In the data rows, 128 means zero.
Here are some points:
[198  80 162 136 112  90 121 135 135  74 151 159 167 108 137 136 129  98
 118 125 169  41 188 145  86  55 107  80 145 148  41 137 132  85 159 129
 136 129 111 112 129 104 132 191  70 169  91  94 129 137 167 107 135  78
 121 100 122 149 124 107  78 172 107 139]
[157  74 154 109 101 138 150 123 108  89 153 165 154 122 121  74 130 138
  92 127 176  60 150 126  98 134  86 110 118 176  90 139 116  84 151  65
 132 110 111 107 164  51 118 167 103 169 123 100 141 174 146  86 150  92
  81  53 167 139 115 140  91 138  76 180]
[145  72 161  92 110 148 126 104 127 116 186 207 150 105 133 117 104 108
 121 136 174  62 152  95  97  95 140 177  96 149  48 147  88 157 177  95
 150  76 104 118  83  79 146 177 142 167 119 148 131 150 163 132 147  91
 145  64 143 158 148 119 113 172 105 162]
[202  64 139  88 139  82 173  84 115 111 175 152 134  99 121  56 122 100
 153 136 149  72 124 138  62 105 172 180 124 131  76 138 130 158 182 107
 162  78 124 128 120 110 126 123 125 175 160 107 121 170 168  82 136  76
 129  72 130 125 136 137 154 147 129 163]
[188  81 147 101 107 107 179  81 125 128 156 181 119  72 118  47 153  91
 130 122 136 108 123 127  76  71 141 163 130 150  61 162 112 152 189 138
 150  38 128 120 146 124 118 129 111 145 141 160  89 193 156 108 106 114
 147  68 153 156 137 128 138 144 145 146]
[203  93 135  95 128  97 159  81 144 137 169 178 141  73 128  70 121 116
 117 137 161  86 134 139  96  78 196 171  89 150  87 137  93 168 183 113
 163  80 147 108 131 138 120 112 119 180 143 134 121 208 170  94 104 103
 142  90 166 170 149 131 157 142 120 166]
[159  76 173 103 130 124 149 130  98 134 189 190 124  97 146  88 117 139
 150 148 154  62 174 124  99  99 135 181 102 157  57 146  94 148 190 102
 148  90 122 114 148  36 126 131 116 176 108 128 123 166 155 127 149  97
 151  84 126 179 136 109 126 166 105 162]
[172 125 165 105 126 117 123 121 135  68 160 194 185  97 117 119 144 104
 139 117 180  25 194 169  83 118 115  87 113 124  86 146 107  94 148  94
 125 116 123 132 118  74 159 150 102 169 118  75 130 151 157 153 123  99
 105  75 126 145 144  76  98 155 122 201]
[164 103 197 108 113  89 131 127 126  82 156 179 199  83 112 123 158 118
 154 102 180  32 182 145  93  80 137  92 149 138  72 111 110  90 153 118
 143  96 104 120 114 116 114 166  87 147 103 117 150 151 155  97 100  48
  95  99 111 140 142  93  83 156  94 141]
[161  62 157  99 125 115 149 122 143 130 176 197 184 112 105  75 139 106
 122 139 178  67 161 109  90  79 146 157  93 166  45 137  84 173 174 109
 168  91  91  76 121  84 140 127 131 192 103 125 109 184 187 125 117 127
 160  92 110 140 123 139 109 171 138 160]
[140  66 166 111 116 115 153 120 110 131 168 181 157 101 103  75 119 117
 118 150 159  57 150 108  63  86 151 160  82 143  65 133  85 143 169  66
 134  95 132 115  84  94 118 152 132 167  95 158 150 168 188 121 133 106
 138  77 145 186 146 119  71 148 106 143]
[166  40 150 104 137  93 153 134 120 139 177 152 159 106 121  86 135  76
 119 150 177  60 179 100  82 111 152 166 110 141  50 153  63 137 185  92
 170  68 127 124 100  91 126 161  99 170 125 150 115 163 172  92 125  85
 122  83 117 176 136 109  90 173 131 150]
[166 116 150 148 124 100 171  90 137 120 175 173 148 102  99 110 154  62
 121 112 184  40 162 145  90 125 125 107 155 143  45 124 116 147 142 119
 132 113  77  88 134  69 141 119  81 189 111  88 139 123 159  90 153 135
 103  92 117 165 150 135 111 135 101 175]
[173  90 177 117 154  98 130 114 116 116 170 169 127 101 156  62  99  89
 136 144 166  55 158  99  62  53 138 163  89 147  68 144  90 133 153  99
 172  91 138 110 138  75 178 129  86 174 110 152 125 142 167 121 146 114
 161  58 128 140 151 108 108 160 136 158]
[167  67 166 108 119 113 165 122 122 139 158 194 128  94 125 103 123 115
 133 119 170  76 165 114 104 104 117 169 116 147  60 140  65 178 177  88
 129  42 109  85 129  89 144 137 140 191 130 135 118 152 178  89 154 106
 165  83 110 156 140 122 117 176  99 174]
[121  99 121 112 159  98 103 192 127 140  96  79  83 135  73 168 120 140
 141 121  98 134 139 121 140 148 158 160 158 147 105  80  76 147 115 161
  74 133 138 135 120 161 174 145 159 135  90  73 125 118 130 154 160 172
 208 171 108 105 113 102 124  86 147 118]
[108  98 131 110 155 147  90 173 107 115 122 111  67 139  99 168 116 134
 144 115  72 138 140 127 133 158 158 136 162 176 111  80  76 135 105 152
  79 150 128 153 100 141 181 138 171 137 100  76 150  94 136 135 164 161
 197 179 120 128 143  83 132 105 158 130]
[118  90 169 144 118 138  83 158 111 160  96 105  85 153 102 132 101 163
 111 137  62 138 139 154 190 136 143 203 128 120 146  95  94 151 116 138
 113  92 138 158  95 155 167 148 146 128 109  64 111 102 131 129 131 174
 192 150 142  87 155 171 113 125 104 112]
[108 117 132 146 127 157  66 154 134 173 122 113  98 123 119 140 143 121
 141 122   0 116 128 149 193 142 116 133 144 162 154  54 147 143 147 159
  74  95 157  77 116 149 195 140 176 142  91 108 154 104  73 140 142 171
 152 127 122 114 156 125 124 130 121 126]
[112 107 172 162 128 105 141  86 149 135  65 149 166 178 144 111 150 138
 216 170  60 113 135 129 149 106 156 169 145 112 123  77 109 155 185  66
 126 102 128 101 130 146 200 193 112 112  90  60 127 116 127 124 159 123
 143 143 117 127  95 153 114 116 185  79]
[124 163 155 143 109  81 144  60 116 124 116 116 160 177  87  76 149 105
 143 123  88  66 121 123 158  84 128 160 170 146  93 103 139 140 189  68
 112 138 117 105 141 154 120 156  96 120 135 137  70 150  31 103 134 106
  67  99 131 120 117 186 179 112 213 174]
[142 160 100 149 124 125  53 117 135 140  80 148 163  93  91 121 154 207
 140 202  92 158  97  96 194  87 137 107 146 124 151 145 173 178 163 134
 163 135 104  70 185 169 148 115  86  92 126 178 150  56  91 124 128 128
  69 123 110  67  87 137 141 183 143 104]
[185 179 168  95  69 108 114 159 135 107  46 121 128 161 178 153 157 149
 101 104 141 135 139 134 156 127  89 120  65 111 183 140 106 112 142  94
 100 153  89  83 209 208  46 133  60  79 161 181 153 106  84 112  93  33
 147 107 120  82  81 144 117 144 146 119]
[194 149 144  95  92 111 134 175  89 130  43 112 171 181 191 129 172 153
 126  87 136 133 161 130 153  96 119 139  77  98 195 159  88 145 119  64
  57 174 106  82 200 182  54  97  81  93 166 152 134 114  72 113  52  80
 108 128 105 110  74 162  94 157 137 103]
Then 16 other points, each followed by its number:
[113 215 128 110 142 107 161 138 116 132  84 148 166 159 162 191 132  98
 155  92 209 161 136 156 116 162 128 100  29  78 160 136  99 166 129  65
 114 154  99  77 145 106  38 124  94  88 138  92 144  92 131 116  99  75
 108 117 142 155  67 133 169 121 111 135] 0
[ 89 188  69  94 117 218 144  83 112  93 127 144 110 120 172 114 113 125
 144 139 142 173  90 106  81 162 149 106  85 106 147 191 156 123  87 121
 151 139 102 152 130  69  74 114 127 128 156 109 141 127 138 144 144 147
  98 104 152 123 163 189  83 108  90 113] 1
[ 87 185  84  77 153 208 139 109  92 108 129 146 125 153 162  94 123  89
 133 100 138 173  73 116  94 171 128 107 115  99 135 194 155 104  94 123
 143 151 119 153 146  80  51 101 140 133 150 141 138 131  93 127 159 131
 101  95 157 169 133 153 103 133 102 125] 2
[ 91 190  80  58 167 169 147 128  98 156 102 192 140  98 152 111 156 117
  87  86 154 161 101 125 105 135 122  66  84  98 123 170 187  99  75  86
 174 150 119 116 166  82  73  77  85 143 143 164 139 140 112 143 116 144
 129 130 144 152 124 151  74 110 148  68] 3
[ 99 157  64  59 168 172 134 136 103 144 116 167 134 129 157 129 164 112
 101 113 178 172  80 124 116 164 105  75  59  91 117 201 173 126  94  99
 161 165 109 157 153  85  68  88  74 145 178 170 147 119 140 135 105 143
 127 136 155 138 107 154  82 139 145  60] 4
[108 176  67  74 186 162 121 145  99 153 113 168 130 115 159 134 182 118
  67  84 180 167 116 138 129 169 148  75  89 105 136 182 195 126 100  95
 170 155 102 150 162  82  75  88  81 152 152 167 152 131 114 120 107 145
 137 140 137 145 127 172  77 110 123  60] 5
[156 116 157 173 131 140  92 138 134 178 102 113 108 124 114 159 139 109
 152 154  41 129 131 147 185 128 116 158 138 135 160  60 131 146 153 173
 118 107 171  91 131 156 190 124 169 104 107  66 144  79  88 159 151 175
 157 153 131 123 123 129 125 117  78 106] 6
[130 118 148 186  99 109  89 147 127 155 107 119 102  97 113 148 138 115
 137 151  59 139 125 146 193 150 116 168 155 121 161  53 114 161 137 148
  62  98 144 122 131 156 198 131 158 120  92  83 132 110  91 150 131 151
 136 121 135 113 142 150 120 114 111  79] 7
[127 115 161 156 141  81 164  96 179 206  97  86 125 133 110  90 158 115
 124 152  65  85  77 150 149 132 138 119 162 158 123  94  99 163 153 127
  93 154 161 132 150 205 166 153 148  94 127 130  92 145  88 160 145 133
 163 163 165  66 123 148 157 143 154 129] 8
[129 122 146 122 132  84 137 116 159 185  88  94 122 164  89  86 146  98
 119 132  64 125  93 147 171 147  78 113 163 153 128 102  88 138 168 129
 109 156 171 128 140 153 201 120 162 136 136 109 100 156  91 134 141 165
 146 153 175  64 121 187 173 114 115 122] 9
[145 107 136 153 126 106 138  89 150 175  77  69 118 127 116 121 153 121
 113 155  87 113  93 169 161 151 145 102 151 143 142  96  83 144 135 138
  87 147 132 136 137 203 184 130 159 102 125 134 131 161  89 133 173 147
 164 139 196  91 114 181 191 113 158 161] 10
[ 98 126 159 204 141 108 109  81 121 136  69 130 141 139  77 113 140 107
  71 167  43 150 117 141 170 163  57 125 129 158 146 155 121 139 144  68
 135 111 111  98 158 135 171 185  99  50 105  77 160 117 117 136 146 122
 116 158 150  69  93 155 122 121 152 122] 11
[138 139 138 145 105 114 114 113 121  92 107 144 127 100 141 153 100 220
 158 200 125 157  64  87 186 122 137 153 106 112 148 146 137 193 128  86
 126 127  83  84 141 126 117  95 116  82 178 108 105  84 130  81 139  70
  64  97 117  97  83 135 193 159 119 137] 12
[199 143 147 112 106 102 126 180 127 151  56 128 142 168 222 143 159 142
  92 101 153 132 160 109 160  82 103 100 102  93 202 157 103 148 106  87
  78 148  85  66 214 185  56 114  59  74 146 162 132 123  83  97  79  57
 149 136 125  86  81 155  92 142 130 103] 13
[189 168 105  89 109 110 150 136 112 145 101 129 193 106 145 138 129 152
 128 157 114 178 121 147 125 102  97 166  56  42 153 145  61 138 127 102
 125 154 105 116 218 175  78 114  92 144 116 218 127 119  89 135 109  65
 128 124 134 106 111 186  82 179 181  80] 14
[100 199 114  43 149 125 105 128  75 133  87 147 151  72 197 107 123  93
 128 118 127 200 115 112 111 112 150 161  48  75  89 134 101 116 139  93
 113 114 118 116 207 142  75 168 122 149 131 161 130 121  95 174 125 114
 167 163 124  94 141 172 120 177 157  89] 15
Which two of these numbered points are nearest to each point below, looking only along the 6 directions in which the first points spread most? Their numbers follow each, nearest first.
[ 72 155 114 171  71 118 129  96 158  94 136 118 156 135 134 147 118 166
  94 155 136 133 153 136 130 122  93 117 154 123 135 144 177  88  98 151
 166 138 114 193 104 203 166 191 129 120 135 164  69 122 157 158 123 161
 123 122 118 111 127 123  94 159 169  60] > 11 1
[136 102 122 165 136 110 171 158 146 139 140  54 154 172 119 106 118 149
 132 151 130 220 108 114 114 126  99 155 169 111 184 117 177 115 135 196
 116 173 172 120 121 150 122  88 157  76 122 161 125 133 141 104 161 161
 131 150 125 120 143 116 180 109 112 117] > 10 9
[160 101  86 190 101 167 149 135 108 133  85 109 100 155 112 143 151 146
 204  96 115 106 102 154 158 138  94  74 140 108 157 156  66 140 174  83
 111 147 159  97  93 131 147 108 149  99 102  55 109  95  93 131 175 122
  71 134 135  77 112  79 185 137 107 141] > 11 7
[ 91 178  56  56 182 160 141 125 100 160 152 175 120 107 148 131 188 104
 103  80 163 181 102 147  92 142 139  82  97  87 142 185 176 116  98 115
 165 140 112 155 160  91  89  70  70 135 168 176 166 125 134 131 107 144
 125 127 124 142 147 130  66 111 134  74] > 5 3
[155 131  75 145 113 151 107 104 118 153 155 162 139  75 135 118 157 114
 144  78 143 135 188 188 164 101  97 151 116  58  74  77 169 132 148 180
 120  70  93 132 108  69  96 120 116 132 140 128 187 112  94  98 142 148
 144  93  98 194 168 126 139 125  78  97] > 1 2
[ 82 107 130  99 106 172 118  54  84 105 198 155 136 130 168  79 108 122
 187 124 133 161 137 149 179 136 178 184  80  69  95 103 149 142 144 158
 149  99 149 140  89  79  94 170 158 138 117 134 128  89 149  93 119 147
 140 113 107 179 163 146 124 109 122 150] > 1 2
[163 147 155 154 125 173 135 109 179  96 148 101 110 139  91 147  89 159
 148  50 146 131 155 173 120 124 109 131 149  59 154 151 204  99 132 157
 156 136 185 147 106 163 149 110 104 161 162 190 117 142 143 116  92  92
  78 166  92 132 131  67 166 118 120 131] > 2 1
[ 87  80 181 133 133 103 105 130 157 176  91  94 127 153 118 125 154 117
 108 152  85  76 125 104 151 158  69 101 134 191 123 110  55  69 158  79
 104 167 156 130 156 150 223 172 157  90  92 117 125 107 126 154 116 153
 174 159 167 100 115 163 133 134 113 128] > 7 11
[142 112 133 173 148  88 167 199 145 107  97  80  65 148  91 126 149 107
 135 122 116 147 125  89 112 142 130 112 154 166 129 128 115 135  85 185
  83 174 165 137 105 159 112 131 181 109 118 124 111 168 111  95 183 155
 124 177 109 129 148 104 119 101 141 136] > 10 9
[108 101  77 110 126 176  94  61 118 173 172 158 127  69 160 124 159 113
 110 100 148 153 152 214 176 138 128 112  71 104  66  98 143 135 148 172
 109  55 150 151  77  73 127 108 126 144 142 119 138  91 115  90 109 153
 158  94 119 160 153 116 102 114  96 101] > 1 2
[143 170  95 180  87 141 166  96 114 111  75 115 112 175 178 145 164 136
 100 129 203 130 129 126 167  97 142 124 183 125 194 141 188 118  86 123
 184 129 121 141 130 214  77  96 101  82 149 190 156 115 136 122  68 127
  76  95 116 150 103 173 117 151 113 127] > 3 5
[ 75  87 159 122 130 157  82  58  75  85 206 131 120 124 179  75  83 130
 126  92 145 137 147 141 145 106 170 195  99 111  97 125 144 102 105 151
 126  78 159 160  99  95 134 172 123 138 159 135 143  87 143 116 106 140
 170  82  79 178 171 101 124 129 125 174] > 1 2
